(in the rows, 128 means zero)
Each path below is one point turned by a fixed rotation once a step. After each direction that follows a path, write how fast that rotation turns it, in degrees each step (0 if it stays still).
Each turn is a multiple of 5 degrees from 10 to 175, or 0.
Each row of a path follows its step; steps can be skipped.

step 0: [123 142 128 136 122 131 124 116 128 122 139 133 114 125 128 128 125 132
 117 118 116 132 129 144 111 118 131 128 112 124 131]
step 1: [132 125 122 119 148 139 123 137 122 129 120 124 130 143 124 140 127 126
 135 134 115 132 124 132 126 146 131 128 116 136 122]
step 2: [145 142 123 115 111 128 126 131 130 106 140 128 126 124 138 126 136 134
 125 135 124 122 130 119 135 124 124 126 128 130 121]
step 3: [123 116 134 130 147 122 123 132 113 140 128 118 122 112 141 121 137 138
 131 137 128 126 127 126 134 129 123 141 121 129 134]
step 4: [123 121 131 121 120 126 136 129 131 127 136 149 127 124 131 127 133 114
 127 129 117 117 138 149 121 115 138 132 133 128 120]
step 5: [122 120 122 130 131 118 131 130 118 115 114 137 118 139 122 122 132 137
 143 117 120 137 116 132 127 141 120 127 129 133 136]
step 6: [127 146 118 128 126 134 124 135 139 127 130 130 133 118 126 135 136 128
 128 142 129 137 116 142 142 117 128 115 135 139 126]
step 7: [127 124 142 120 130 129 118 123 121 135 133 135 131 130 140 121 117 139
 125 138 124 122 117 128 134 143 120 120 129 111 141]
step 8: [133 119 133 124 127 119 153 135 131 135 136 131 129 134 134 149 134 134
 119 135 135 132 135 132 125 123 132 131 138 138 129]
step 9: [112 143 134 123 123 116 132 126 143 130 126 131 117 130 126 111 131 134
 140 125 131 130 136 127 116 138 123 132 118 126 139]
step 10: [132 130 133 128 145 144 126 123 134 127 119 126 118 135 137 136 130 115
 127 121 142 132 128 147 133 125 122 119 130 143 125]
Speeds:
[125 125 131 127 129 133 123 125 127 130 127 124 126 124 130 129 127 131
 122 126 126 124 130 132 131 123 129 126 130 127 133]
100
[125 132 124 129 129 132 132 125 131 129 125 129 129 129 127 126 126 129
 129 122 121 127 130 130 125 130 128 129 130 136 130]
80
[129 132 130 128 133 129 127 122 128 134 124 131 132 129 131 125 126 124
 132 133 126 128 129 131 127 126 128 126 124 125 124]
120
[128 129 131 123 127 128 126 130 127 127 127 134 123 127 131 131 130 135
 127 132 128 129 128 134 127 131 125 129 125 133 127]
0

step 0: [132 120 119 130 120 129 142 142 125 133 125 140 122 133 135 126 125 131
 133 132 134 128 131 138 129 138 124 123 120  97 126]
step 1: [134 115 129 142 127 143 118 126 124 137 130 115 126 126 116 136 131 140
 141 133 129 134 129 141 128 136 127 135 116 119 142]
step 2: [144 128 133 140 123 128 125 127 130 139 118 117 114 129 126 128 122 131
 130 124 136 117 125 113 138 142 122 123 137 110 126]
step 3: [127 134 130 132 127 142 140 148 126 114 132 116 119 120 110 124 126 122
 140 134 135 115 123 131 129 138 128 134 126 120 133]
step 4: [132 139 135 119 131 139 117 131 134 127 112 109 112 125 124 120 121 133
 138 131 133 143 131 132 143 127 130 123 131 127 128]
step 5: [137 137 126 120 120 121 134 120 137 118 120 124 126 118 123 121 121 124
 134 132 125 128 121 125 139 151 119 149 127 129 122]
step 6: [116 139 128 115 112 136 133 127 129 130 133 120 129 127 123 120 141 111
 135 127 130 142 116 135 140 132 129 127 140 122 137]
step 7: [115 137 114 125 132 117 120 127 125 131 106 126 130 135 134 120 134 133
 146 127 124 130 116 140 133 140 123 129 127 131 123]
step 8: [114 134 124 133 114 123 126 126 129 152 130 133 133 116 123 121 128 119
 131 139 139 140 123 130 123 136 123 138 121 123 115]
step 9: [126 132 116 127 139 131 130 132 135 146 134 132 130 133 135 110 144 128
 132 122 127 130 127 134 133 138 128 125 116 108 137]
step 10: [131 120 135 132 131 126 122 125 113 145 128 127 119 128 115 127 142 136
 134 132 122 123 122 147 128 132 114 129 119 119 113]
Speeds:
[133 125 127 127 130 123 125 128 130 125 126 127 130 126 126 126 133 126
 132 133 131 129 126 127 128 123 129 131 130 122 129]
0
[123 127 124 125 128 128 134 122 125 125 128 126 129 132 131 126 128 129
 130 134 129 133 128 124 129 129 127 129 131 131 127]
40
[130 127 122 125 130 126 128 129 129 122 124 130 126 132 130 129 127 127
 126 128 126 121 126 128 126 132 123 130 122 126 125]
155
[127 132 125 127 128 123 130 125 131 132 128 128 130 126 133 131 130 121
 129 128 127 128 127 135 130 128 133 128 127 131 125]
35

step 0: [124 123 116 120 132 126 141 130 123 142 138 118 127 118 130 133 126 125
 124 130 138 129 137 127 132 128 128 133 118 101 121]
step 1: [131 142 135 111 124 125 144 124 140 132 132 125 125 137 130 128 133 127
 125 125 133 123 145 116 124 110 122 130 135 121 123]
step 2: [133 135 137 129 126 109 120 121 138 130 134 129 118 130 119 146 120 123
 117 133 136 125 127 127 136 129 128 121 144 117 128]
step 3: [118 137 119 120 129 121 122 136 120 134 130 122 122 133 127 133 128 105
 115 133 133 132 127 132 133 127 121 138 116 111 123]
step 4: [137 138 126 109 125 129 139 124 146 126 128 139 137 126 130 129 135 119
 117 132 128 131 143 128 121 129 131 129 117 113 128]
step 5: [129 142 136 122 125 114 132 116 145 131 122 116 112 125 134 132 128 130
 130 127 129 125 131 129 128 145 126 127 139 113 130]
step 6: [125 131 112 130 133 120 123 130 135 130 126 128 113 142 130 142 134 121
 119 119 122 131 132 126 144 127 113 125 124 116 120]
step 7: [136 130 130 124 121 130 125 141 134 129 125 120 134 136 127 139 141 126
 111 127 134 130 143 122 126 128 139 127 115 108 134]
step 8: [121 137 127 127 139 111 143 120 145 127 132 111 125 120 131 128 129 123
 124 120 134 118 136 130 122 127 137 124 123 118 136]
step 9: [121 124 117 128 127 124 140 120 136 145 134 126 121 130 124 141 126 133
 128 126 128 130 136 122 140 124 120 131 137 106 118]
step 10: [136 139 137 122 123 123 120 132 128 130 125 117 127 145 124 136 137 121
 115 127 133 129 141 118 125 109 125 134 136 118 120]
Speeds:
[129 127 125 124 134 131 126 129 127 127 131 125 132 129 128 126 126 123
 125 129 128 131 127 127 131 130 133 129 128 128 137]
90
[122 134 129 126 131 127 128 129 126 125 126 122 125 131 132 123 130 124
 129 125 128 126 127 128 125 123 126 130 128 132 127]
155
[129 127 130 132 125 129 126 133 128 127 124 129 130 128 131 134 126 121
 127 126 131 126 122 129 127 125 129 127 122 127 130]
90
[133 130 127 127 130 128 126 125 131 129 121 130 130 130 126 126 129 122
 130 131 128 132 126 131 125 135 126 131 129 129 123]
45
[133 123 128 127 131 121 124 124 123 125 126 124 128 123 131 128 125 128
 127 129 124 122 129 125 126 129 128 130 127 127 127]
130

step 0: [117 142 123 143 123 130 134 137 114 120 118 117 125 126 124 127 136 128
 123 142 122 132 134 122 121 132 119 114 126 145 139]
step 1: [117 143 134 131 128 126 130 144 131 132 126 121 118 119 143 122 127 129
 127 120 127 133 132 122 135 156 117 116 136 130 125]
step 2: [122 125 136 129 132 133 129 125 121 143 149 118 115 127 136 123 132 146
 132 145 120 138 123 126 125 146 130 128 134 125 129]
step 3: [113 131 123 120 124 142 141 129 120 137 127 128 116 138 134 131 128 137
 134 144 125 137 121 119 141 118 121 126 126 146 121]
step 4: [127 136 133 125 125 141 144 138 124 135 131 117 118 133 123 125 118 115
 127 130 123 123 130 123 132 125 108 130 154 129 120]
step 5: [130 130 112 122 137 139 125 117 127 140 142 114 135 120 126 119 127 138
 128 128 132 123 137 111 122 133 110 124 142 130 128]
step 6: [122 117 117 130 131 142 130 126 121 145 120 140 135 117 142 122 113 138
 136 127 117 131 129 128 115 128 118 124 130 139 117]
step 7: [122 130 121 138 132 145 127 126 117 133 118 122 118 140 121 115 122 120
 110 131 122 133 132 136 113 130 129 129 131 136 109]
step 8: [126 138 128 121 136 133 118 129 124 115 113 116 128 126 136 115 126 136
 118 144 131 110 141 124 128 137 126 125 136 140 118]
step 9: [129 118 146 126 137 136 126 123 125 134 112 131 123 125 131 114 132 127
 144 135 127 125 134 126 122 145 124 106 137 133 131]
step 10: [119 129 126 133 145 125 120 137 119 151 124 133 120 141 124 119 139 124
 136 140 134 131 125 117 128 139 130 127 121 128 114]
Speeds:
[132 127 124 124 128 125 130 129 125 127 130 123 130 131 131 126 128 126
 135 126 128 132 123 125 128 124 130 128 132 127 125]
45
[131 129 130 127 130 124 119 129 124 125 123 128 127 128 127 131 129 125
 130 129 129 130 131 129 122 130 130 125 127 131 126]
35
[127 129 131 126 127 126 131 125 128 122 125 128 122 131 132 124 129 134
 125 126 125 127 125 128 127 133 134 127 128 128 126]
55
[128 128 134 124 130 132 127 123 131 127 129 124 133 122 133 129 126 128
 130 127 133 130 130 126 127 133 129 128 129 124 130]
100

step 0: [123 122 130 125 118 147 129 116 138 133 145 128 139 133 128 118 116 139
 122 143 132 128 136 126 134 126 130 113 143 132 136]
step 1: [135 133 127 137 125 138 118 130 143 146 137 132 130 126 115 135 137 131
 147 148 128 128 118 133 125 131 129 120 137 128 138]
step 2: [118 134 124 144 109 123 132 123 139 136 147 136 115 125 128 127 135 128
 131 132 126 142 118 119 123 109 128 132 129 131 125]
step 3: [129 131 123 133 123 115 132 134 146 124 136 127 121 115 120 113 110 132
 119 140 124 131 123 126 139 119 139 111 125 134 132]
step 4: [109 132 126 131 137 129 129 126 135 138 140 134 131 117 127 135 119 142
 126 137 136 127 114 147 136 130 121 114 118 121 133]
step 5: [127 136 129 133 118 145 124 142 122 131 152 140 125 116 123 119 137 133
 126 132 143 131 122 120 137 132 125 127 116 118 131]
step 6: [135 125 138 133 118 119 128 128 133 127 144 137 119 148 116 117 126 143
 129 127 135 124 108 121 145 130 132 128 125 133 130]
step 7: [131 121 136 129 133 133 129 102 142 128 145 144 128 130 125 118 123 139
 128 131 139 133 136 133 124 128 139 113 125 131 134]
step 8: [129 133 124 123 110 150 120 125 143 143 140 131 127 126 115 131 120 132
 130 145 134 122 130 139 127 129 133 125 135 126 119]
step 9: [134 136 124 143 112 135 127 131 137 135 138 138 126 133 138 141 131 137
 142 141 128 135 114 115 131 119 126 115 131 137 130]
step 10: [133 134 130 150 128 119 124 128 138 130 143 139 111 125 116 125 121 124
 121 130 118 136 127 132 129 109 134 116 129 124 136]
Speeds:
[127 129 125 128 124 130 129 130 129 123 125 123 130 132 128 126 123 131
 127 133 128 125 126 119 132 129 128 129 128 131 128]
125
[127 134 128 129 126 133 127 128 124 129 132 122 131 127 130 132 128 123
 134 128 132 127 128 132 131 130 128 128 127 131 131]
95
[134 130 131 129 126 130 125 124 132 129 129 124 129 131 129 132 128 128
 129 130 127 128 131 126 124 124 126 125 136 126 125]
45
[128 126 128 123 131 131 125 129 132 127 128 132 133 124 127 133 126 129
 128 135 129 127 129 129 127 127 125 136 126 126 132]
100
[126 127 126 134 129 126 128 124 129 124 124 128 129 131 129 130 129 130
 134 128 133 128 125 129 122 127 124 126 122 127 129]
140
[133 127 128 128 128 130 129 130 128 125 128 130 131 122 133 124 131 127
 129 130 130 132 134 123 127 128 131 123 125 129 131]
160
[128 134 133 130 127 127 127 130 128 130 126 130 126 134 129 126 134 127
 127 129 125 127 127 125 127 126 129 131 125 126 136]
90

step 0: [137 113 135 128 117 131 115 126 126 113 124 134 134 130 117 139 120 126
 128 115 123 125 120 144 125 139 127 137 128 122 122]
step 1: [124 118 127 136 126 132 127 124 127 136 139 124 125 120 119 124 122 131
 136 144 142 128 134 136 119 136 125 141 113 116 115]
step 2: [140 139 144 138 125 135 124 137 125 135 138 108 123 125 129 133 126 136
 127 133 141 124 117 124 142 126 123 129 123 125 136]
step 3: [133 108 135 131 123 128 115 132 124 125 119 128 129 132 125 134 121 136
 117 121 133 126 108 135 123 123 120 137 142 139 127]
step 4: [127 115 135 123 132 144 122 122 132 122 134 129 133 122 105 129 124 130
 120 135 133 136 138 129 121 143 127 135 123 127 114]
step 5: [136 135 136 139 129 144 121 139 132 132 132 116 127 124 132 138 125 129
 137 133 132 121 137 134 130 133 127 144 125 108 135]
step 6: [145 115 123 138 121 119 119 139 116 127 131 125 120 129 124 136 117 137
 127 129 128 117 109 131 136 123 121 132 123 127 122]
step 7: [122 111 140 123 118 130 121 123 138 133 139 119 133 122 115 125 126 127
 117 121 141 132 116 136 120 133 126 128 120 133 119]
step 8: [124 134 147 139 135 147 125 119 124 122 123 123 125 127 125 128 120 134
 131 132 143 132 132 130 130 141 122 145 133 122 132]
step 9: [152 119 129 132 126 133 120 140 115 130 127 125 128 126 123 137 133 139
 125 145 126 122 130 127 125 120 117 139 134 124 129]
step 10: [131 118 125 129 122 134 113 145 144 131 137 122 130 130 119 139 120 131
 117 124 130 129 120 136 135 131 136 128 122 132 110]
Speeds:
[130 129 132 127 130 127 127 122 128 126 126 132 130 127 124 123 132 126
 130 124 128 127 134 131 128 132 127 135 129 128 127]
95

step 0: [132 131 121 130 136 127 120 112 146 138 139 135 142 133 144 122 126 141
 125 133 136 123 125 134 131 130 144 128 123 138 133]
step 1: [130 121 135 131 134 127 123 125 149 127 136 140 139 140 136 126 127 127
 129 121 120 122 137 130 137 108 133 124 131 138 146]
step 2: [129 126 139 130 129 132 128 130 137 126 129 137 122 129 149 129 123 113
 138 119 121 126 129 145 134 117 111 123 141 128 139]
step 3: [127 137 123 119 139 122 132 124 131 136 134 133 120 117 147 123 120 118
 140 134 134 116 120 149 132 137 122 119 137 129 126]
step 4: [126 134 118 116 140 108 128 127 132 134 143 133 129 133 119 123 121 122
 132 138 136 109 125 132 135 127 139 117 134 135 134]
step 5: [123 132 128 128 124 114 122 131 126 131 138 132 122 152 111 133 121 113
 132 127 126 126 130 128 131 116 128 121 142 130 145]
step 6: [121 144 128 135 120 132 124 126 118 141 120 124 113 142 127 129 117 116
 138 124 122 136 125 143 118 129 123 122 141 124 136]
step 7: [127 149 121 131 129 130 129 125 122 145 124 119 123 125 126 115 118 133
 138 126 132 122 125 145 111 132 142 123 127 136 124]
step 8: [139 137 127 134 123 118 122 130 132 130 141 125 130 129 112 118 124 137
 138 121 140 120 131 130 115 113 145 130 124 142 129]
step 9: [134 130 134 142 109 127 114 126 139 123 142 136 120 139 123 133 124 129
 145 120 131 137 128 125 119 114 124 134 125 129 129]
step 10: [124 135 131 138 118 146 117 121 140 138 135 136 119 131 142 128 119 126
 145 130 118 129 123 131 117 135 121 129 119 126 118]
Speeds:
[127 130 126 126 129 126 126 133 132 127 126 127 131 129 127 126 130 129
 123 133 128 124 125 129 124 124 128 123 120 130 129]
100
[123 126 130 134 128 128 128 131 131 129 123 132 120 127 131 129 124 125
 125 126 125 128 133 126 126 129 128 126 125 126 130]
90
[124 124 129 130 135 123 130 124 130 130 131 124 131 128 124 126 129 127
 128 125 127 124 131 125 124 123 130 130 128 125 127]
100

step 0: [134 124 111 111 115 127 128 119 131 123 139 122 120 127 129 133 130 128
 127 132 129 140 132 128 137 120 144 140 125 139 130]
step 1: [131 129 145 131 128 134 141 119 119 131 120 127 134 119 128 122 138 142
 120 127 124 134 121 130 147 138 130 126 130 118 118]
step 2: [117 132 132 130 130 134 128 138 144 132 125 124 130 136 153 133 127 131
 130 125 133 128 136 132 131 126 132 129 123 123 148]
step 3: [133 116 130 113 125 118 121 125 121 120 137 138 140 117 134 130 123 141
 123 119 139 132 133 131 111 131 131 125 133 133 123]
step 4: [130 126 123 135 123 132 127 142 122 142 125 136 107 121 128 113 128 122
 125 132 127 135 132 130 129 142 136 132 130 113 123]
step 5: [131 130 128 128 120 144 126 129 143 125 124 125 130 131 121 139 138 145
 134 144 129 135 145 122 123 117 129 129 123 133 124]
step 6: [133 133 127 122 118 123 144 110 130 133 144 128 137 123 138 124 120 129
 123 138 132 116 118 125 132 130 136 126 130 116 125]
step 7: [132 124 128 126 137 129 133 130 126 120 126 139 111 129 140 130 146 135
 125 120 129 128 129 146 138 118 124 131 123 118 138]
step 8: [129 128 127 123 120 119 134 143 119 134 122 110 132 125 140 139 122 141
 128 124 136 142 135 119 123 130 123 117 124 130 123]
step 9: [116 125 124 116 129 133 111 129 127 129 136 137 133 137 133 114 129 127
 124 132 130 134 127 131 134 134 151 125 124 122 116]
step 10: [134 135 132 129 118 132 129 132 136 135 114 139 133 110 115 123 130 141
 120 127 137 131 130 133 129 124 127 144 121 125 136]
Speeds:
[127 129 131 125 130 129 125 127 131 131 133 125 128 126 130 137 125 126
 132 130 128 133 128 124 125 127 125 128 123 128 129]
125
[128 125 125 130 125 127 123 129 131 127 127 126 128 122 127 127 125 130
 126 129 127 129 131 129 133 120 126 123 131 130 133]
140
[127 129 128 124 129 128 131 134 128 127 126 126 132 136 127 130 127 130
 131 130 130 127 132 123 128 126 127 129 136 125 130]
120
[129 128 127 124 128 132 125 126 121 131 132 133 128 130 127 132 122 129
 124 126 128 122 129 126 131 126 131 130 129 129 128]
120

step 0: [127 135 147 137 116 115 119 120 124 127 136 131 119 128 135 130 117 135
 134 136 135 124 125 145 134 142 124 125 126 130 124]
step 1: [116 124 133 123 134 130 136 111 137 138 139 128 114 130 122 127 133 110
 123 124 134 115 134 130 140 137 134 132 123 123 120]
step 2: [119 123 122 114 132 136 130 140 134 120 138 109 122 120 130 118 134 124
 122 132 119 133 118 134 131 118 120 124 127 124 112]
step 3: [138 133 119 121 129 138 133 139 125 124 120 146 132 132 135 122 121 130
 134 128 118 129 123 139 145 128 119 131 141 137 120]
step 4: [130 132 134 132 129 131 125 126 128 126 112 132 135 128 121 132 132 118
 129 112 129 113 115 117 121 132 120 137 129 151 128]
step 5: [117 117 129 147 136 120 123 129 122 118 116 126 126 131 135 131 137 124
 124 138 135 131 130 128 113 119 125 148 128 123 126]
step 6: [131 127 123 127 123 124 141 118 127 114 128 132 123 131 129 123 125 140
 117 118 118 139 143 121 130 116 142 140 130 120 137]
step 7: [127 122 125 123 119 118 128 128 125 121 129 128 124 130 122 145 129 147
 133 127 121 128 126 112 125 124 135 103 127 137 124]
step 8: [125 123 134 142 120 127 111 125 108 138 138 142 130 134 126 127 126 121
 129 132 120 131 126 131 124 141 127 113 129 120 129]
step 9: [125 134 128 127 121 126 118 117 145 129 152 130 127 121 118 125 121 115
 124 132 137 125 126 119 129 133 125 138 139 117 134]
step 10: [130 129 112 119 138 134 128 124 132 141 127 116 121 112 133 132 131 124
 133 133 131 124 138 122 134 113 117 122 132 115 119]
Speeds:
[131 130 129 126 135 127 130 131 128 129 129 130 124 123 127 128 134 125
 130 131 123 128 125 131 131 127 125 133 126 133 129]
40
[129 127 126 124 130 125 129 126 129 125 129 129 126 125 133 130 126 123
 122 128 132 128 130 126 128 126 127 131 120 124 126]
85
[129 128 124 128 127 127 118 132 126 130 129 133 127 130 127 125 124 130
 126 128 129 125 126 128 129 128 129 128 123 135 130]
85
[127 130 126 126 133 129 126 129 132 130 130 123 126 133 127 126 125 128
 122 133 125 131 130 126 127 122 131 132 132 128 128]
95

step 0: [135 125 135 128 128 134 133 138 128 135 130 134 140 105 129 136 130 137
 124 118 137 119 121 134 128 127 133 130 121 133 134]
step 1: [129 144 135 121 118 126 118 123 122 134 132 126 133 123 144 134 122 132
 131 124 132 119 123 140 121 125 130 131 132 137 116]
step 2: [124 132 125 117 130 126 125 127 132 128 130 131 144 118 128 129 138 136
 123 124 135 127 106 131 132 124 138 132 126 141 133]
step 3: [127 131 140 129 128 112 121 130 122 138 127 124 146 115 134 138 124 125
 131 122 140 120 121 132 126 126 127 127 127 122 121]
step 4: [133 134 127 125 113 125 117 130 131 130 123 130 134 128 139 127 129 131
 116 121 139 134 110 136 133 118 127 124 127 140 130]
step 5: [124 130 131 124 131 128 127 129 132 136 126 133 142 113 125 123 119 134
 130 112 134 121 109 135 127 136 125 123 122 122 123]
step 6: [141 134 137 125 119 133 121 131 124 137 132 121 139 127 140 128 125 129
 126 120 146 126 124 129 119 122 128 134 116 136 130]
step 7: [128 142 131 117 127 129 121 122 127 117 130 143 143 122 137 125 129 141
 129 123 131 129 110 131 125 129 126 128 127 125 124]
step 8: [124 125 132 129 128 121 125 134 125 139 140 120 149 119 131 123 137 135
 126 122 142 133 123 131 119 132 129 127 122 134 124]
step 9: [131 136 139 122 125 123 109 128 132 124 123 127 140 134 142 125 129 127
 139 124 142 129 115 131 132 124 128 123 133 125 129]
step 10: [129 126 124 129 122 126 130 139 126 124 130 129 143 125 124 126 133 136
 123 111 140 136 109 132 131 133 118 131 127 126 125]
Speeds:
[122 128 128 127 125 128 124 125 128 132 130 130 124 126 125 122 129 130
 128 126 126 131 130 132 126 132 130 123 131 134 126]
110
[129 127 127 131 125 125 127 124 129 131 124 129 124 129 122 126 122 124
 122 123 131 129 125 125 131 127 125 127 125 126 129]
55
[127 126 128 128 132 119 124 123 125 125 130 129 130 128 128 129 132 128
 124 132 126 129 128 127 123 124 129 124 124 127 129]
70
[130 129 125 126 133 126 132 127 131 126 125 131 128 123 125 126 133 130
 125 127 128 131 126 133 130 135 127 132 128 124 130]
140
